Rows are one point carried round by a steady rotation, each followed by how many ticks it has turned.
The counts run from 0 to 364.
[166 154 116 144 166 152 115 129 143 153 110 179 105 111 100 201 103 176
 129 138 162 139  79 106 135 164 156 115 137 123 116  93 138 129  88 140
 121 142 112 106 155  61 134 131 132 132 106 150 162 125  91 131 100 149
 145 162 107 112 108 148 144 144  91  86 172 133 104 130] -> 253
[161 126 119 106 137 123 112 132 160 139 106 153  98 116 134 151 120 153
  99 162 138 144  80 116 119 188 143 122 109 121  99 127 144 141 131 149
  99 129 132  96 127  52 113 178 129 139 149 139 128 127 100  94 109 140
 123 189 110 112  92 129 167 179  72  93 110 106 122 153] -> 60
[131 157 138  88 150 148  87 114  96 161  99 127  84 160 157 143 106  96
 157 144 141 167 111 145 142 115 160 149 130  73 137  62 140 132  67 104
 130 126  98  90 176 120 102 148 128 129 112 116 153 145 146 154  93 141
 119 145 129 126 105 108 121 144  95 180 144 154 114 116] -> 306
[150 143 140 109 122 127  75 110 134 152 130 124 134 113 137 142 117 164
 110 152 118 148 114 127 157 156 180 133 124 192 133  48 114 148 117 135
 138 136 131 132 133 132 164 125  91 146 132  97  81  89  96  98  75 158
 110 129 142 104 119 162 151 119 101 161 122 123 109 173] -> 205
[122 139  80 128 174 173 102 129 105 163 180 144 109 157 117 131 147 155
 108 144 146 129 113 127 137  97 178  78 125 121 130 105 163 131 140 151
 138 142 120 130 124 121 164 115  78 115  91 110 102 119 144 102 103 116
  86 169 136 105 119 171 110  97 102  97 154  75 147 138] -> 79
[162 185  94 140 166 146 103 108 113 139 149 173  97 151  85 158 137 154
 128 134 126 128  70 101 117 120 164 118 147 101 105 112 123 108  92 160
  79 170 100 113 135  92 136 109  88 136  87 127 125 139 144 147  99 162
  93 128 127 134 140 122 139 121  96 133 143  95 160 155] -> 75
[143 139 136 142 189 147  80 116  91 148  99 142 111 195 134 170 130 128
 142 161 162 128 140 127 146 136 164 109 100 122 131 117 140 159 112  96
 170 170 119 129 142 121 140 156 125 153 135 117 131 140 150 160 131 165
  85 140 107 159 105 132 150 122  65 134  97  71 136 157] -> 1
[153 160 129 121 189 194 129 147  96 203 116 137 153 117 145 120 140 146
 168 132 131 149 146 171 154 120 154 156 120 108 132  88 130 122  92 162
 146 118 112 102 175 130 149 146 104 123 127 132 134 106  87 110  96 130
 124 161 143 104 120 164 123  96 135  95 153 156 145  87] -> 38
[134 115 118  77 126 121 128 145 143 141 121 129 139 133 154 149 127 135
 111 175 146 122  98 144 125 126 171  65 118 103 123  92 135 157 156 143
  90 135  91  96 119  96 168 161 103 118  84 101 135 122 193 117 101 102
 108 135 123 135 125 123 121 142  74 180 142  76 162 112] -> 354
[134 143 160  88 168 152 104 144 102 177  85 114 129 145 145 113 137 118
 147 146 146 146 136 187 150 109 136 164 115 127  99 113 157 139  87 156
 112 133 119  66 182 116 110 157 147 148 160  98 136 125 121  97  84 102
  95 154 109 144 104 112 136 102  98 155 116 112 126 143] -> 42
[151 174 109 110 116 162 119 141 138 134 105 154 129  98 115 181 138 189
 112 154 145 149  84 132 182 158 137 108 123 119 107  89 126 145  99 160
  86 147  98  87 136 121 147 171 129 133 102 144 167  99 126 109  98 112
 149 158 128 139  94 132 155 168  87 160 137 147  95 129] -> 245
[133 155 126  80 126 165 134 128 143 140  72 138  99 113 136 186 140 160
 134 157 148 140 103 136 150 125 159 117  87  98 144 119 144 114 109 141
 136 143 104 110 157 126 134 161 115  84  97 138 147 109 185 111 126 118
 107 194 132 129  86 122 129 192  75 161 133 151 136 131] -> 242
[109 142  86 135 177 149 120  97  94 166 120 135 114 175 108 136 134 145
 143 127 149 162  87 117 128 145 151  80 140  92  93  98 186 146 119  78
 127 118 103 108  96  74 116 168 113 110 142 134 163 105 128 132 100 144
 107 145 132 155 106 120 141 105  80 130 147  84 128  88] -> 184
[108 155  93 113 146 166 119 131 123 173 106 150 152 170 136 141 155 150
 116 120 125  96  95 155 135 145 168 115  81 158  79 146 134 114  98 132
 137 175 125 137 103 115 125 152  81 150 171 127 150 107  98  79  82 117
  86 162 129 131  84 155 176 126 121 148 107 107 102 156] -> 328
[121 119 103  82 131 139 137 161 129 147 127 135 145 138 159 143 128 144
 125 172 136 111 103 138 122 113 164  53 115  88 121  88 119 144 154 129
  95 142  98 103 113 105 173 157  97 126  78 113 141 120 191 131 100 108
 114 142 118 127 118 145 121 144  80 171 139  99 165  89] -> 353
[137 142 124  96 155 141  89  93  75 172  71 131 102 190 153 123 132 122
 102 157 129 164 135 138 125 124 160 135 105  97 104 100 128 141 116 111
 124 123 117  94 142 112  92 189 114 145 179 117 170 125 135 131  97 138
  94 140 142 155 109  89 145 108 100 166 112  93 118  98] -> 113
[155 174  84 136 158 160 101 133  96 154 179 169 105 141  98 132 141 168
 116 145 133 124  79 104 129 110 155  89 151 116 102 107 134 115 128 176
  92 148 119 110 117  84 147 113  93 127  81 117 106 102 116 108  99 137
 103 151 137 105 125 149 138 101 105 100 155  80 148 124] -> 77
[160 169 128  92 146 127  73 164  98 153 124 145 140 136 143 126 150 138
 128 134  88 107 111 120 152  91 165 115 119 124  94 123  89 107 109 188
  72 158 116  93 185  90 125 127 129 153 100 118 152 125 118 140  50 144
 104 160 127 114 144 102 133 133 121 139 126 122 152 150] -> 156
[197 173 141 110 140 130  58  76  88 166  90 144  66 152 141 122 133 133
 142 143 109 162 120 104 147 129 147 153 113 111 128  97 128 114 132 144
 125 109 115  85 152 127 109 166 100 128 147 128 116  93 106 123 135 176
  80 162 162 124 121 111 160 142 103 145 108 117 130  97] -> 116
[153 162 127 120 163 161 133 144 137 198 110 114 172 163 173 130 119 115
 142 134 126  87 134 153  99 163 192 125  97 126 113  91 101 122  77 137
 188 175 109 134 147 147 146 150  87 134 139 110 120 155  98 129  90 138
 115 126 126 102 117 174 146 114 140 149 112 130 149 116] -> 216
[143 166 110  73 115 129  97 128 104 162 129 143  84 124 155 106 122 137
 158 135 122 158  81 150 170 111 144 130 141 106 106  59 151 122 122 143
 105  98 124  75 126 117 125 131 108 126 109 112 114  80 102  92 105 120
 116 174 141  86  92 149 160 149 118 163 137 138  86  88] -> 310
[ 88 110 129 103 160 152  85 150 125 177 137 114 135 135 146 119 121 135
 151 147 131 101 117 122 133  80 167  64 105 138 151 103 140 103 120 116
 144 164 126 126 154  92 137 114 109  99 102  76 116  92 155 110  96 118
  91 171 115  76 113 129  90 111  89 152 137  88 160 130] -> 88
[137 139 133 105 142 142  92 167 135 151 134 118 207 106 138 139 125 155
 148 138 102 102 117 114 163 129 158  71 131 146 123  62 112 137 100 133
 127 149  87  85 139  96 178 145 127 132  84  96 134  68 108 140  76 134
 135 114 131 125 127 134 139 122 114 171 139 119 134 104] -> 93
[169 129 133 124 138 111  69 129 180 150 141 108 131  95 146 153 121 136
 133 162 139 135  96  92 166 184 166  82 117 138 147  70 123 161 155 144
  99 105  74  99 134 117 157 165 102 106  90 109 150 129 129 110 105 113
 113 144 133 138 151 132 122 151  77 149 148  96 142 146] -> 357
[147 166 126 107 151 153  94 148 123 142 120 120 116 100 128 117 137 140
 149 154 125 144 106 120 174 157 124 131 107  81 113 113 126 137  89 165
  77 140 110  64 173 112  98 191 156 134 120 132 154 140 136 116  89 109
 132 165 111 119 112  88 127 162  70 132  90 136 150 154] -> 236
[155 133 111 151 190 158  65 141 105 139 126 198 125 157 131 179 109 120
 160 149 145  94 100 125 170 134 149 123 113 138 144  95 109 122 109 138
 123 166 129 118 155  92 147 100 110 160 110 125 154 116  91 127 127 158
 109 142 103 122 114 148 154 127 126 105 154  90  97 148] -> 261
[133 161  88 106 140 147 105 133 133 163 143  95 157 117 144 117 106 144
 111 150 106 118 106 105 105 173 185  83 129  93 125  52 110 125  78 134
 143 166 135 116 128 117 126 152 105  97 107  92 132 109 100 108  68 124
 159 111 144  70 115 127 139 122 123 147 128 125 132 103] -> 22
[153 145 115 150 170 169  93 185  88 154 159 160 136 136 145 134 155 157
 141 159 134 109 137 132 168 136 130 102 109 110 123 116  87 144 141 169
 110 165 126 120 167 118 167 153 112 177  95 139 115 141 118 129 105 152
 115 160  99 102 119 154 133 128  86  81 101 110 173 148] -> 342
[120 131  76 109 176 121 133 134 146 181 113 122 122 117 133 142 101 146
 160 153 135 128  86 109 105 170 177  70 112  87 125  81 121 124 116 114
  89 129 117 101 136  91 125 151 116  83 127 118 197 132 162 132 103 120
 128 131 116 104 150 124  99 113  90 141 151 108 161  91] -> 361
[160 160 132 112 138 146  76  87 128 157 129 145  70 121 123 110 114 147
 116 170 143 170 115 131 164 169 136 157 118 124 123  71 159 161 117 137
 127 131 115  75 134 147 123 163 116 147 145 103  89 119 128  85 135 140
  99 152 120 105  97 143 156 143  77 137  85 108 102 161] -> 124
[100 103 129  94 139 118 118 142 131 181 107 116 180 128 162 116 123 154
 157 143 121 107 114 151 141 133 176  69  97 170 117  87 125 142 149 103
 113 126 107 105 116 113 165 151  97 113 141  95 155  84 146 102  89 120
  97 139 126 127 140 152 118  90  96 195 136  92 149 100] -> 96
[145 129  88 113 195 154  94 134  96 133 160 167 159 136 135 126 126 140
 157 137  78 100 119 112 156 130 176 108 115 130 130  75 118 122 128 142
 132 135 104 100 123  96 187  98  86 153  96 128 105  87 114 145 126 183
  87 148 139 103 132 174 154 132 109 106 116 102 144 127] -> 270
[153 155  86 120 142 126  96 134  99 125 174 128 131 124 140 110 109 152
 128 171 109 148 109 115 152 172 169  92 141  99 123  37 110 174 132 129
 100 139 123 103 111 126 168 142 100 150  88 104 100 112 121 138  95 159
 128 107 123 102 126 151 158 121  78 143  99  98 134 133] -> 13
[114 124 107  96 166 152 135 138 110 156 102 118 177 134 137 117 116 154
 124 165  87  98 125 114  87 135 174  77  98  96 134 117 101 112 111 116
 134 180 143 108 136  91 143 164 119 107 134  98 122  99 171 133  98 162
 118 129 124  90 119 115 120 123  98 155  93 103 191 106] -> 281
[160 160 139 104 162 145 133 147 116 178  96 138 164 159 167 118 118 104
 152 154 141  83 121 178  90 146 164 146 104 110 104 102  89 120  81 157
 120 182 117 105 152 124 139 154  99 152 141 100 122 152 127 113  96 136
 105  99 115 134 117 131 161 100 138 177 113 112 171 120] -> 218
[133 153  84 128 170 149 129 144 130 170 121 154 118 152 109 170 120 172
 111 140 168 132  89 132 129 137 166  82 137 128  78 103 164 136  94 124
 145 145 129 115 126  84 131 128 129 136 126 129 167 122  93 129  89 113
 134 167 106 106  96 175 148 108 109  87 164  99  81 106] -> 255
[135 129 110 130 173 145  70 130 132 161 152 110 162 108 143 108 120 149
 145 148  77  98 136  76 145 178 164  91  85 148 143  93  99 124 123 126
 146 161 117 110 143 114 143 155 118 130 137 107 119 107 113 134 106 174
 106 137 130  77 135 137 127 136  95 114  76 104 165 150] -> 278
[162 144 151 133 133 127 113 103 114 181  92 132 129 126 128 133 127 165
 134 166 141 160 108 128  86 153 153 110 132 111 122 113  98 143 139 132
  76 140 124 111 141  90 135 193 100 112 142 106 134 113 134  96  90 164
 118 116 131 146 139  89 130  88  89 181 141 100 195 105] -> 291
[155 160 135 131 147 190  90 119 123 179 127 141 166 110 146 146 122 135
 137 145 125 126 115 139 135 160 158 138 111 127 168  64  81 130  99 145
 123 143 102 134 149 125 141 168  67 112 112 117 145 108  83  77  78 143
 144 115 155 123 130 115 131 106 145 163 179 148 136 130] -> 29
[150 162 131  96 159 141  78 160 111 148 117 133 145 148 139 149 145 122
 135 134  93 106 119 125 153  99 171 129 113 125 105 126  91 107  91 174
  80 163 110  99 191 100 123 130 124 157 102 121 162 144 131 155  56 144
  99 150 123 130 144  94 128 133 108 143 125 122 159 171] -> 155
[142 158  79 125 146 136 126 130 152 161 112 127 101 153 146 165 131 154
 118 132 133 118  89 102 127 189 180  86  79 111  95 126 148 128 112 126
 175 146 130 136 117 113 112 155 105 119 135 149 154 149 120 128 118 135
 109 188 128 100  97 174 164 177  83  95  94 117 120 132] -> 63
[141 165 109 129 177 114 111  83 101 151 105 121  84 165  98 146 123 144
 166 137 148 169  83 121 122 134 169 111 136 111 113 113 202 140 121 108
 131 112 124  92 111  88 121 132 126  81 127 123 129  98 148 125 134 150
  75 150 145 162 120 130 154 115  70 142 129  64 134 115] -> 186
[108 123 123  95 143 126 110 160 127 175 121 113 194 119 156 116 123 159
 150 136 113 104 116 145 148 139 170  60 113 158 106  75 119 145 135 111
 118 134 108 106 112 104 173 147 108 125 129  94 153  67 124 118  79 109
 109 127 131 120 126 150 133  96 112 187 127  93 136  96] -> 95
